Some points, one per row:
tensor([0.892, -0.137, -0.266, 1.458, 0.661, -0.315, 0.924, -0.691])
tensor([-0.544, -0.557, -0.795, -1.057, 0.789, 0.372, -0.629, -0.807])
tensor([-2.769, -1.637, -2.747, -3.776, 0.203, -0.907, -2.078, -1.626])
tensor([-1.007, -0.115, -0.690, -2.145, 0.207, -0.373, -0.117, -0.695])
tensor([1.169, 2.712, 1.009, 0.463, -0.467, 1.306, -0.140, 2.698])
tensor([-0.723, 0.299, 0.028, -0.665, -0.562, -0.059, 0.532, 1.260])
tensor([-1.283, -1.256, -0.857, -0.574, -0.960, -0.808, -0.444, -0.366])
tensor([-2.592, -2.729, -1.209, -2.374, -2.644, -1.904, -2.866, -2.687])
tensor([1.159, 0.596, 1.522, 0.437, -1.015, 1.486, 1.783, -0.464])
tensor([-0.089, -0.942, -0.133, 0.008, -1.629, -0.019, -0.051, -0.660])
tensor([0.837, 0.692, 0.380, 1.242, -0.088, -0.432, 0.814, 0.146])
tensor([-1.984, -0.871, -0.982, -1.517, -0.084, -0.648, -0.789, -0.711])
tensor([0.427, -0.526, -0.791, 1.332, 0.904, -0.923, 0.287, -1.491])
tensor([-0.532, -0.874, -0.577, -0.745, 1.377, -0.290, -1.175, -1.286])
tensor([0.340, 0.912, -0.471, 0.614, 1.897, 0.612, 0.764, 1.005])
tensor([-0.009, -0.269, 0.355, 0.015, 0.053, 1.034, -0.158, 0.382])
tensor([1.922, 1.701, 1.855, 1.224, 1.728, 2.853, 3.034, 2.076])
tensor([-0.807, -1.539, -1.641, -0.420, -2.280, -1.417, -0.650, -1.951])
tensor([0.034, 0.807, 0.380, -0.302, 3.616, 0.335, -1.420, 0.737])
tensor([1.762, -0.324, 1.734, 1.994, -1.947, 0.068, 1.476, -0.715])
tensor([1.112, 0.127, -0.531, 1.171, 1.186, 0.007, 0.130, -0.638])
tensor([-0.313, 0.046, 1.070, -0.674, 1.400, 0.312, 0.282, -0.658])
tensor([-0.713, -0.119, 0.817, 0.308, 0.747, -0.875, -0.362, -0.518])
tensor([1.689, 1.337, 1.536, 0.712, 0.258, 1.021, 0.893, 0.656])
tensor([-1.142, -0.656, 0.296, 0.575, 2.785, -0.646, -0.713, -0.526])
tensor([1.754, 2.560, 0.831, 1.142, 1.976, 0.781, -1.113, 2.488])
tensor([-0.686, -0.759, -0.860, -1.555, -0.147, -0.415, -0.357, -0.941])
tensor([-0.600, -1.013, -0.536, -0.656, -1.082, -0.843, -1.238, -0.793])
tensor([0.524, 1.721, 1.366, -0.018, 1.317, 1.398, 1.342, 1.216])
tensor([0.157, -0.282, -0.678, 0.300, -1.070, -0.378, 0.134, -0.191])
tensor([0.534, -0.056, -0.159, 0.963, 0.945, -0.034, 1.084, 0.242])
tensor([-0.139, -0.325, 0.057, 0.159, -0.184, -0.002, -1.376, -0.018])
tensor([0.584, -0.632, 0.079, 1.323, -1.241, -0.195, 0.027, 0.397])
tensor([-0.121, -1.463, -1.300, -0.426, -2.004, -1.798, -0.965, -1.380])
tensor([-0.305, -0.997, -0.451, 0.319, 0.039, 0.202, -0.390, -1.247])
tensor([0.161, -1.161, 0.156, -0.103, -1.913, -0.289, -0.600, -1.011])
tensor([0.043, 0.443, 0.830, 1.003, -1.687, 0.576, 0.699, 0.836])
tensor([-0.952, 0.189, 0.205, 0.262, 1.630, -0.510, -0.378, 0.945])
tensor([1.218, 2.265, 1.963, 1.141, -0.249, 0.852, 1.168, 4.226])
tensor([1.878, 2.096, 0.471, 1.525, 1.657, 0.807, -0.380, 1.858])
tensor([0.652, 0.002, 0.419, -0.655, 0.551, 0.030, 0.467, -0.776])
tensor([0.188, -0.456, -1.134, 0.547, -1.475, -1.673, -0.726, -0.762])
tensor([0.597, 0.690, 0.871, 0.435, 1.387, 1.174, 0.202, 0.455])
tensor([-0.905, -0.172, -0.422, -0.057, -1.146, 0.770, 0.167, 0.229])
tensor([1.153, 0.126, 0.290, 1.091, -1.471, 0.450, 0.999, 0.206])
tensor([1.686, 0.895, 0.698, 0.137, -0.299, 1.801, 0.934, 0.575])
tensor([-0.750, -1.221, -0.900, -0.571, 0.837, -0.362, -1.158, -1.798])
tensor([-0.500, 0.758, 0.875, -1.632, 0.256, 1.286, 1.149, -0.179])
tensor([1.413, 0.745, 0.062, 1.633, 0.471, 0.384, 0.208, 0.191])
tensor([0.253, 1.007, 1.687, -0.457, 1.012, 2.575, 0.764, 1.327])
tensor([0.016, 0.523, 0.666, -0.727, -0.261, 1.059, 0.314, 0.964])
tensor([-0.668, -0.267, 0.904, 0.094, -0.017, -1.478, -0.602, -0.523])
tensor([-0.159, -1.807, -1.851, -1.268, -1.220, -0.485, -1.696, -1.770])
tensor([0.216, -0.137, -0.637, 0.467, 0.462, 0.147, 0.132, -0.378])
tensor([0.217, -0.017, -0.416, 0.302, -0.372, -0.606, -0.433, -0.725])
tensor([0.160, -0.271, -0.005, -0.024, -1.423, -0.035, 0.421, -0.563])
tensor([1.717, 0.792, 1.061, 2.653, -1.356, -0.470, -0.826, 0.665])
tensor([0.154, -0.221, -0.835, -0.117, -0.232, -0.700, 0.283, -1.060])
tensor([0.078, -0.085, -0.442, -0.733, 1.044, 0.475, -0.436, -0.652])
tensor([-0.439, 0.077, 0.575, -0.944, 1.564, 0.529, 0.496, -0.404])
tensor([-0.481, 0.595, -1.307, -1.527, -0.025, 1.071, -0.785, 1.120])
tensor([0.253, 0.671, -0.010, 0.194, 0.281, 1.160, 0.580, 1.062])
tensor([0.771, 0.246, 0.304, 0.222, 1.934, 0.129, -0.263, 0.212])
tensor([0.546, 0.353, 0.120, 0.272, -1.189, -0.116, 0.034, 1.315])
tensor([0.241, 0.054, -0.182, -0.503, 0.758, 0.077, -0.915, -0.450])
Here are 40 more points, each followed by its number:
tensor([0.645, -1.004, -0.562, 1.208, -2.311, -0.396, 0.326, -1.837]) 0
tensor([-0.523, 0.005, -0.795, -0.635, 0.066, -0.243, 0.204, 0.305]) 1
tensor([-0.207, -0.238, 0.149, -0.192, -1.623, -0.736, -0.272, -0.592]) 2
tensor([0.895, -0.609, 0.696, -0.240, -0.057, -0.040, 0.005, -1.082]) 3
tensor([-1.723, -0.208, -1.953, -1.874, -2.659, -2.344, -1.377, -0.169]) 4
tensor([-1.505, -0.360, -0.244, 0.070, -2.054, -1.311, -1.363, -0.360]) 5
tensor([0.512, 0.876, 1.485, 0.925, 0.923, 0.909, 0.718, 0.460]) 6
tensor([-0.286, 0.365, 0.677, 2.100, 3.068, -0.078, 0.053, -0.028]) 7
tensor([-1.535, -0.953, 1.063, 0.016, 1.841, 0.149, -0.350, -1.397]) 8
tensor([-0.577, -1.999, -1.830, 0.611, -3.404, -2.279, -0.944, -1.669]) 9
tensor([-0.685, -1.441, -0.258, -1.001, -0.646, -0.772, -0.515, -1.007]) 10
tensor([2.660, 1.678, 1.422, 1.087, -0.754, 2.547, 1.770, 1.808]) 11
tensor([0.042, 0.089, 0.885, 0.987, 1.750, 0.249, 0.084, 0.172]) 12
tensor([0.060, 0.389, 0.809, 1.190, 3.814, 0.664, -0.371, 0.650]) 13
tensor([0.744, 0.483, -0.169, 0.540, -0.292, -0.058, -0.357, 0.268]) 14
tensor([-1.295, -1.452, -0.371, -1.361, -1.515, -1.252, -1.419, -1.416]) 15
tensor([0.562, -0.201, -0.423, 1.166, 1.281, -0.972, 0.458, -1.242]) 16
tensor([-1.350, 1.223, 0.134, -1.621, 1.413, 1.498, 0.562, 1.282]) 17
tensor([-0.557, -0.733, -0.315, -0.116, -0.604, -1.204, -0.605, -1.365]) 18
tensor([-0.015, -0.121, -1.162, 0.687, -0.477, -1.263, 0.114, -0.846]) 19
tensor([0.818, 1.118, 1.414, 0.265, 2.019, 0.926, 0.178, 0.593]) 20
tensor([0.868, 0.479, 0.124, 2.098, -0.614, 0.468, 1.269, 0.234]) 21
tensor([-0.619, -0.812, -0.500, 0.268, -1.296, -1.200, -0.930, -1.464]) 22
tensor([0.262, -0.102, 0.446, 1.057, 1.288, -0.029, 0.479, 0.379]) 23
tensor([2.399, 2.909, 2.538, 0.659, 1.167, 1.978, 2.414, 1.814]) 24
tensor([0.799, 2.252, 1.561, 0.530, 4.125, 2.208, 2.771, 1.585]) 25
tensor([1.372, 0.686, -0.369, 1.141, 0.614, 0.348, 0.860, 0.738]) 26
tensor([-0.855, -1.630, -0.727, -1.648, -2.770, -1.261, -1.898, -2.086]) 27
tensor([-2.485, -1.685, -2.150, -1.778, -0.772, -1.364, -2.540, -2.335]) 28
tensor([0.649, -1.526, 0.512, 0.410, -2.783, -1.040, -0.037, -1.568]) 29
tensor([-1.256, 1.943, 0.848, -1.395, 0.891, 0.510, -0.215, 2.558]) 30
tensor([0.700, -0.209, 0.314, -0.539, -1.230, 0.788, -0.031, 0.209]) 31
tensor([-0.490, 1.194, 0.400, -0.947, 0.853, 0.991, -0.084, 1.820]) 32
tensor([-0.149, 0.532, -0.662, -0.624, -0.331, -0.042, 0.199, 1.273]) 33
tensor([1.009, 1.915, 0.678, 0.537, -0.022, 0.914, 0.329, 1.952]) 34
tensor([-0.137, 0.632, -0.035, 0.599, -0.083, -0.493, 0.059, 1.407]) 35
tensor([0.893, 1.353, 2.429, -0.310, 2.825, 2.165, 1.576, 1.857]) 36
tensor([-1.755, -1.306, -1.092, -1.075, -2.724, -0.457, -0.440, -1.342]) 37
tensor([0.699, -0.314, 0.250, 1.008, -0.486, -0.683, -0.547, -0.680]) 38
tensor([0.525, -0.472, -0.307, 1.288, 0.872, -0.914, -0.217, -0.303]) 39
Which three of these numbered points are nearest to each point below by angle, seen from the average point of the first points? Their numbers follow each, nearest first.
tensor([0.304, -0.084, -0.060, -0.169, -0.581, 0.792, 0.319, -0.085]) > 31 11 0
tensor([0.053, -0.445, 0.503, 0.552, -2.855, -0.405, 0.396, -1.338]) > 29 0 2
tensor([-0.767, -1.681, -0.876, -0.114, -1.946, -1.030, -1.286, -1.518]) > 22 9 27
tensor([-2.129, -0.810, -1.288, -3.556, 0.874, -0.619, 0.358, -0.177]) > 1 28 10
tensor([-0.623, -1.747, -0.571, -1.314, -0.503, -1.088, -0.643, -1.609]) > 10 15 18
tensor([1.032, -0.702, 0.456, 2.124, -0.746, -0.086, 1.176, -0.211]) > 21 0 38
tensor([1.373, 0.307, 0.255, 1.390, -1.000, 0.321, 1.116, 0.447]) > 21 11 26
tensor([0.145, -0.156, 0.768, 0.165, -1.268, 0.170, 0.470, -0.946]) > 29 0 2
tensor([0.413, 0.467, 0.260, -0.115, 0.084, -0.476, -1.050, 0.300]) > 14 35 30
tensor([1.179, 0.712, 1.287, -0.283, 0.328, 0.903, 0.800, 0.112]) > 24 11 36
tensor([0.129, -0.055, -0.976, 0.375, -0.373, -0.844, 0.535, -0.113]) > 19 9 0
tensor([0.089, 0.416, 0.636, -0.844, 1.038, 0.373, -0.499, 0.128]) > 20 17 32
tensor([-0.460, -0.290, -0.335, 0.562, -1.383, -1.223, -0.225, 0.375]) > 5 9 2
tensor([0.720, -0.786, -1.657, 0.891, -0.471, -0.988, -0.547, 0.209]) > 19 9 39
tensor([0.719, -0.505, -1.129, 0.565, -1.199, -0.349, -0.549, -0.350]) > 9 0 19
tensor([-1.511, -1.225, -1.212, -0.705, -0.104, -1.021, -1.747, -1.777]) > 28 15 18
tensor([-0.139, 0.475, 0.646, 0.553, 1.563, -0.048, 0.931, 0.165]) > 23 12 25
tensor([-1.210, 0.267, 0.386, 0.009, 0.744, -0.826, -0.220, 0.569]) > 30 35 8
tensor([1.685, 2.129, 1.403, 1.992, -1.187, 0.197, -0.154, 3.266]) > 34 35 14
tensor([-0.841, -1.319, -0.732, -0.143, -2.525, -1.035, -0.945, -1.995]) > 22 9 27
tensor([0.703, -0.384, 0.170, 1.335, 0.033, -0.564, 0.070, -0.197]) > 39 38 16
tensor([-0.709, -1.053, -0.648, -0.933, -1.030, -0.675, -0.660, -1.048]) > 15 10 27
tensor([-1.634, -1.095, -1.668, -2.143, -1.659, -2.330, -1.684, -1.400]) > 15 4 28
tensor([-0.098, 0.348, -0.325, -0.471, -1.685, -0.378, -0.651, 2.284]) > 33 35 4
tensor([-0.802, -1.625, -2.186, 0.229, -2.048, -1.728, 0.128, -1.834]) > 9 22 19
tensor([1.872, 0.520, 0.057, 1.035, 0.566, 0.644, 1.163, 0.148]) > 26 11 21
tensor([1.271, 1.073, 0.730, 0.308, -0.991, -0.825, -0.328, 1.315]) > 14 34 35
tensor([0.392, -0.060, 0.594, -0.179, -0.907, 0.505, 0.633, -0.375]) > 31 29 0
tensor([0.179, -0.062, -0.109, -0.698, -1.855, -0.041, -0.602, 1.254]) > 31 33 4
tensor([1.275, 0.543, 1.174, 1.210, 1.442, 1.081, 0.488, 0.126]) > 6 20 25
tensor([-0.176, 0.366, -1.038, 0.805, 1.033, 0.044, 0.407, -1.475]) > 16 19 39
tensor([-0.054, -0.222, 0.356, 1.110, 2.032, -0.765, -0.089, -0.046]) > 7 12 23
tensor([-0.299, 1.219, -0.157, 0.629, -1.303, -0.415, -0.262, 2.474]) > 35 33 34
tensor([-2.486, 0.841, 0.184, -2.026, 1.365, 0.295, -0.019, 0.181]) > 17 30 32
tensor([1.189, 0.411, 1.305, 1.955, -0.935, 0.619, 0.956, 0.768]) > 21 11 6
tensor([-2.697, -1.263, -0.664, -0.700, 3.287, -0.541, -0.606, -0.087]) > 8 13 7
tensor([-0.438, -0.198, -0.691, -1.042, 0.437, 0.420, -0.735, -0.583]) > 28 10 15
tensor([1.257, 0.484, 0.381, 1.004, 0.914, 0.187, 0.998, 0.368]) > 26 24 23
tensor([1.649, 0.606, 1.143, 2.036, 1.629, 0.784, 1.212, 0.153]) > 6 23 26
tensor([0.987, -0.614, 0.676, 2.486, -1.471, -1.316, 0.093, -1.425]) > 38 0 29
